One turn moves each row of this set onto another row. After a few examples, where does it send each row asked below?
Defu: [-11   0  -9   1 -19  -6  -7   4   1  16  26 -22  32   9  27   7  -8  10
  -8]
dibaf: [  0  13 -13 -11  29  17   4   1  -5 -16  -2 -15  -7 -20  10 -15  10   5
  -9]
Zugam: [  3  15 -22  -5  17  15  -7   4   0  -7  -2 -10 -16 -11   8 -20  -6  11
 -13]
dofef: [ -4 -25  24  23  -2  18  22  -1  15  14 -11 -10  15  -4  11  24   0 -11
  -1]
Zabe: [-16  -8  -5  46  -6   3  -1  -5  19  18 -10  -5   2  -5  16   0 -14   0
  -1]
Pamud: [  6 -14  31  18   8  16   0   7  -2  30   7  -8  17  -6  -7  23   0   7
   1]
Fefa: [ -4  -6  -6  -3   1  -5   6 -12   2 -23  14  -9  -1  -4  14  14 -14 -37
 -26]
Kope: [ 32   0  -9 -19   0  23  -3  12  16   4   5   4 -10 -22   6  -7   0  -1
 -13]
Gabu: [-22  13   8  19  10  11  -4 -12   0   7 -19  17  27  -4  10  14   0  -2
   5]
fived: [-16  -1  -9   5 -13 -12 -13   0  -3  10  30 -27  33  -4  29   6   0   6
  -2]
sifun: [ 20  11  17 -24  16  16  18  -4   4  -3   6  14  19 -15   4   8  11  -3
  -2]
Gezi: [ 12   3  -2 -20  23  21  11   1  -2 -13   3  -8   3 -26  11  -7  20  -2
  -5]
nis: [ 33  11  -1  -1   0   8  -5  10  10  18  21   0 -10 -14  -5  -7 -20  14
 -10]
Doba: [  6 -17  -5  -2   3  -2  20   5   3  -3  23  -8  -1  20  14   6  -4 -17
 -39]
datil: [ -1  -8 -12  10   1 -18   1  -8   6 -17  23  -4  -4 -15  15   2 -10 -35
 -20]
ket: [-29  -8   4  42   6   6   3 -10  10   4 -17  -8   7  -8  17   8 -10  -8
   4]
Baluk: [ 14  -3  13  34  -6   7   1  12   8  38   7 -13   9 -21  -7  18   0  10
  -9]
tugas: [ 14  27 -15   9   6  -2  -4  -1   2   9  11 -13 -14 -20  -4 -13 -18  17
 -12]
bazi: [  1  26   1  -9  22   7  21 -14  -5 -14  -2   4  15 -22   5   2  13  -1
  -7]
rupok: [ -2  37 -15   7  19  -1   7 -11  -3  -9  -2  -9   0 -24   2  -7  -1  10
  -8]
zare: [-14  21 -13  33  -4   0  -5  -7  10  16 -18  13  17 -17   9  12  -1   2
  -7]
totok: [ 23   9 -19 -12   3  18 -11   9  11   4   5   1 -18 -15   9 -15 -11   8
 -13]
fusog: [ 30  -3   1 -24   9  25  10   9   9  -4   7   2   0 -27   9  -2  15  -7
  -8]
namap: [-12  -7  28  11  16  13  -1  -1  -3  14  -8   6  25   2   0  18   0  -1
  12]
Pudo: [-14   0  -6   6 -17 -10 -13  -4  -5   3  26 -29  37 -15  26  12   3  -6
   1]
Led: [ 36   2  17 -18   4  14   8   7  10  12  18  13   3 -14  -1   0  -7   5
  -3]
Bofe: [  0 -11   1  -8   0   3  14  -4   0 -13  15  -8   3  13  10  18 -10 -27
 -35]
gelom: [  1 -13 -18  16   4 -22   5  -1   6  -3  33  -5  -5  -8  17  -9  -3 -23
 -23]
tozap: [ -3 -16   0  41 -15   5   5   4  26  30  -7  -3   3  -3  14   7 -12   0
  -6]
vozab: [ -9  -1   0  -3 -24  -4 -12  -6  -2   5  19 -26  37 -14  23  23   0 -12
  -4]
Vesi: [-22 -17  18  28   8  12  14 -11   6   1 -16 -11  15  -8  15  21   0 -14
   5]
mozul: [ -7   1  -9  -7 -27   2  -9   3   3  18  19 -19  34   8  25  17 -12   5
 -13]
tusi: [  2  12  -9  42 -13   0  -4   2  13  33  -5  -5   7 -25   1  14  -2   7
 -13]
Rira: [  7 -19 -14   9   3 -15  15   8   8   3  36  -7  -1   8  18  -4  -2 -15
 -33]
Gomu: [  6 -27  15  28 -14  14  15   6  23  29  -5  -5   8  -5  14  17  -5  -8
  -7]
pifos: [ -7  -1  -1  -9 -30   1  -9  -2   2   9  16 -22  34  -1  23  27  -6  -6
 -11]

sifun -> Led
gelom -> datil
Where do these go?
tozap -> Zabe
fived -> Pudo
namap -> Pamud
Zugam -> dibaf

